Each path below is one point turned by a fixed rotation once a step. After each direction that follows a path, write how fast that rotation turns it, in degrees per step (0 if it stays still).
Each turn is a multiple of 5 degrees from 10 to 175, or 0.
Each row of a path follows its step; steps can be skipped.

step 0: 0.823; 2.990; 1.502; 0.350; -3.614; -2.028; 0.096; 1.716; -0.429; -0.755; 1.912; 1.431; -1.440; -1.376; -0.201; -2.520; 0.015; -1.549; 1.785; 0.029; -2.060; 1.460; -3.277; -1.175; 0.797; 0.341; 1.391; 0.371; -3.656; -2.535; -0.554; -0.257; -0.061; 1.442; -1.506; 2.601; 0.078; 0.240; 2.376; 0.493; 0.846; 1.368; -1.278; 3.285
step 2: -0.452; -0.267; 1.093; -0.952; 0.365; 0.685; 2.923; 0.187; -2.373; 2.038; 4.734; -2.422; -2.494; 1.273; 2.595; 1.726; -0.720; -0.429; 0.230; -1.750; 1.656; 1.062; 0.107; 1.011; -0.332; 2.463; -0.278; 0.136; -0.679; -1.695; -1.575; -0.662; -0.954; -1.564; 1.486; 1.873; 1.325; 0.211; 4.848; -0.809; -0.945; 0.987; 0.868; 1.361
step 6: 1.985; 0.446; 0.947; -0.707; -0.494; -2.996; -1.482; -1.031; 1.901; -1.197; -0.800; 3.074; 0.362; -0.104; -0.988; -0.174; -2.386; -0.083; -1.150; -0.272; -2.902; -1.020; 0.461; -2.055; 3.738; -2.111; 1.534; 0.154; -0.420; 0.636; 2.154; 0.680; -0.357; 2.492; -1.834; 0.898; 2.598; 2.839; 0.956; -1.095; 2.567; 1.463; 0.995; -3.248
step 13: 1.233; 0.519; 0.689; -0.239; 0.416; -2.436; 0.423; 1.033; -1.712; 1.497; 1.514; 0.000; 0.597; -1.025; 0.432; -1.451; 2.022; -0.654; -2.759; -0.467; 0.356; -1.278; 3.300; -0.451; 2.811; -2.075; 0.491; 2.149; -0.418; 0.665; 3.603; -2.712; -0.907; -0.072; -0.167; 0.679; 0.466; 3.008; -1.011; 0.119; -0.698; -0.555; 4.954; -3.135
step 14: 3.879; -0.185; -0.259; 1.481; -0.879; -0.775; -0.174; 2.798; -5.193; 1.843; 0.275; -2.938; 2.858; 1.522; -0.936; -0.179; -1.451; -1.576; 1.223; 0.165; -2.143; 0.480; 1.306; -0.416; 0.020; -0.033; -2.165; 0.394; -2.343; -2.086; 0.013; -0.213; -2.644; -0.189; -1.036; 0.757; -1.004; 1.451; 1.603; -1.711; -0.533; 2.521; 0.626; 0.530
step 16: 1.264; -1.735; -2.646; 0.173; 0.870; 1.392; 1.492; 2.021; 1.058; 0.788; 1.425; 1.467; 1.271; 2.927; 0.137; -1.102; -0.891; -1.315; 0.823; -3.770; -2.858; 1.661; -0.914; 1.689; -1.430; -0.999; -0.300; 2.521; 1.507; -1.106; -1.614; -2.202; 1.474; -2.415; 1.104; 0.554; 2.832; 1.397; 0.752; -0.561; -1.120; 1.254; -0.664; 4.055
step 18: -0.860; 1.880; -0.677; -3.318; -1.583; -1.276; 0.290; 0.668; 5.106; 0.615; -0.328; 1.971; -0.545; 1.265; 2.440; 0.060; 0.168; 1.024; -0.872; -1.208; -0.831; 0.909; 1.541; 2.668; 2.213; 0.464; 2.529; 1.032; 1.164; -1.276; 0.615; -1.889; 0.488; -0.516; 0.911; 2.197; -0.235; 2.788; 3.155; 2.195; 0.044; -2.107; -1.048; -1.019
step 21: 1.757; -2.062; -2.605; 2.000; -0.875; -0.071; 0.378; 3.087; 1.136; -2.155; 1.791; -0.796; 2.242; -1.423; -1.182; -0.165; -0.512; -0.364; -1.135; 0.515; -3.311; 0.084; -0.086; 2.018; 0.462; -1.622; -2.051; 0.838; 0.141; -0.129; 0.041; 1.881; -1.480; -1.198; -1.336; -1.847; -2.440; -1.816; 4.232; -1.828; 1.150; 2.364; 2.626; -0.300
step 24: 0.388; 0.229; 0.561; -2.286; -1.692; -4.367; -4.413; -1.247; 2.270; -1.916; -1.992; 0.094; 1.306; 2.668; 0.062; 1.699; 0.606; -0.485; 0.314; -0.256; 0.853; 0.619; 0.536; 2.044; -0.044; -0.640; -2.329; -0.072; 1.441; -0.804; -1.778; -1.168; 2.654; -2.333; -1.832; 1.983; 1.546; -1.957; -2.640; 1.543; 0.743; -0.443; 0.957; -0.665
step 28: 0.854; 0.429; -0.584; 2.633; -0.710; 0.007; 2.375; 1.861; -3.027; 1.703; 2.719; 0.696; -1.375; -1.378; 2.432; -1.280; 1.600; -1.035; 1.239; -0.098; -2.655; 2.755; -0.961; 2.180; -1.488; 1.235; -0.874; 1.290; -0.811; 2.269; -0.258; -2.607; -1.566; -1.517; 0.967; -3.824; -0.525; -1.430; 2.199; -0.207; 1.936; 1.647; 2.227; 0.380
Directions:
-0.476; -0.401; 1.443; -0.117; -0.614; -0.660; 0.418; -0.043; -0.625; -0.237; -0.037; 0.473; -1.042; 0.375; 0.422; 0.409; 0.548; 0.369; -0.439; -0.300; 0.079; 0.171; -0.169; -0.469; -0.390; -0.139; 0.032; -0.147; 0.237; 0.795; -0.603; 0.255; 0.526; 1.113; -0.601; -0.501; -0.241; -0.873; 0.486; -0.202; 0.478; 0.135; 0.026; 0.772	10
-0.839; 0.808; 0.049; -0.026; -0.038; 0.005; 0.986; 0.229; 0.776; 0.045; -0.074; -0.080; -0.499; 0.226; 0.889; -0.427; -0.720; -0.570; 0.144; -0.881; 0.595; 0.627; -0.177; 0.268; 0.304; 1.087; -0.379; -0.423; 0.219; 0.255; -0.341; 0.619; -0.173; -0.125; 0.002; -0.365; -0.476; -0.304; 0.045; -0.029; -1.157; -0.771; 0.257; -0.791	45
0.151; 0.407; 0.675; 0.188; -0.055; -1.105; 0.458; 0.612; 0.216; -0.099; -1.195; 0.334; 0.532; -0.631; -0.100; -0.552; 0.154; 0.853; -0.388; 0.406; 1.008; 0.101; -0.588; 0.025; 0.420; 0.002; -0.433; 0.186; -0.860; -0.523; 0.985; -0.131; 0.325; 0.564; -0.699; 0.124; 0.243; 0.873; 0.387; 0.150; -0.142; -0.231; -0.290; -0.318	55
-0.244; -0.271; 0.205; 0.099; -0.175; 0.421; -0.891; 0.608; 0.734; -0.069; 0.110; 0.477; -0.548; -1.195; -0.278; 0.464; 0.522; 0.053; 0.652; -0.779; -0.681; 0.641; -0.739; -0.754; 0.094; 0.636; -0.205; 0.816; -0.146; -0.380; -0.610; -0.438; 0.444; 0.465; 0.523; -0.626; 0.501; 0.462; -0.056; -0.232; 0.184; 0.226; 0.048; -0.952	65
0.075; 0.535; -0.174; -0.779; 0.816; 0.382; -0.442; 0.448; -0.419; -0.136; 1.324; 0.811; 0.792; 0.601; 0.525; -0.376; -0.051; 0.146; -0.562; -0.273; 0.556; -0.106; -0.384; -0.259; -0.719; -0.342; 0.471; -0.234; 0.239; 0.314; -0.082; 0.043; 0.879; 0.691; 0.259; 0.448; -0.409; 0.807; 0.460; -0.548; 0.288; -0.371; -0.169; -0.912	155
0.466; -0.573; -0.539; 0.528; -0.292; -0.161; 0.001; 0.136; -0.655; 0.397; 0.020; -0.511; -0.089; -0.667; -0.468; -1.055; 0.081; -0.459; 0.341; -0.560; -0.355; 0.453; 0.213; 1.241; -0.415; 0.683; 0.117; -0.153; -0.159; -0.472; -0.584; 0.237; 0.841; 0.112; -0.332; 0.082; -0.764; 0.307; 1.193; -0.392; 0.464; -0.551; -0.656; 0.542	155
-0.607; -0.110; -0.387; -0.609; -0.587; 0.384; 0.780; 0.511; -1.421; -0.946; -0.419; -0.097; 0.425; 0.333; -0.671; 0.290; -0.046; -0.031; 0.106; 0.253; 0.391; -0.300; 0.696; -0.430; 0.468; 1.129; -0.635; -0.062; -0.132; 0.256; -0.165; -0.103; 0.165; 0.114; 1.282; -0.220; 0.723; 0.459; 0.135; -0.215; 0.380; -0.440; -0.036; 0.174	120
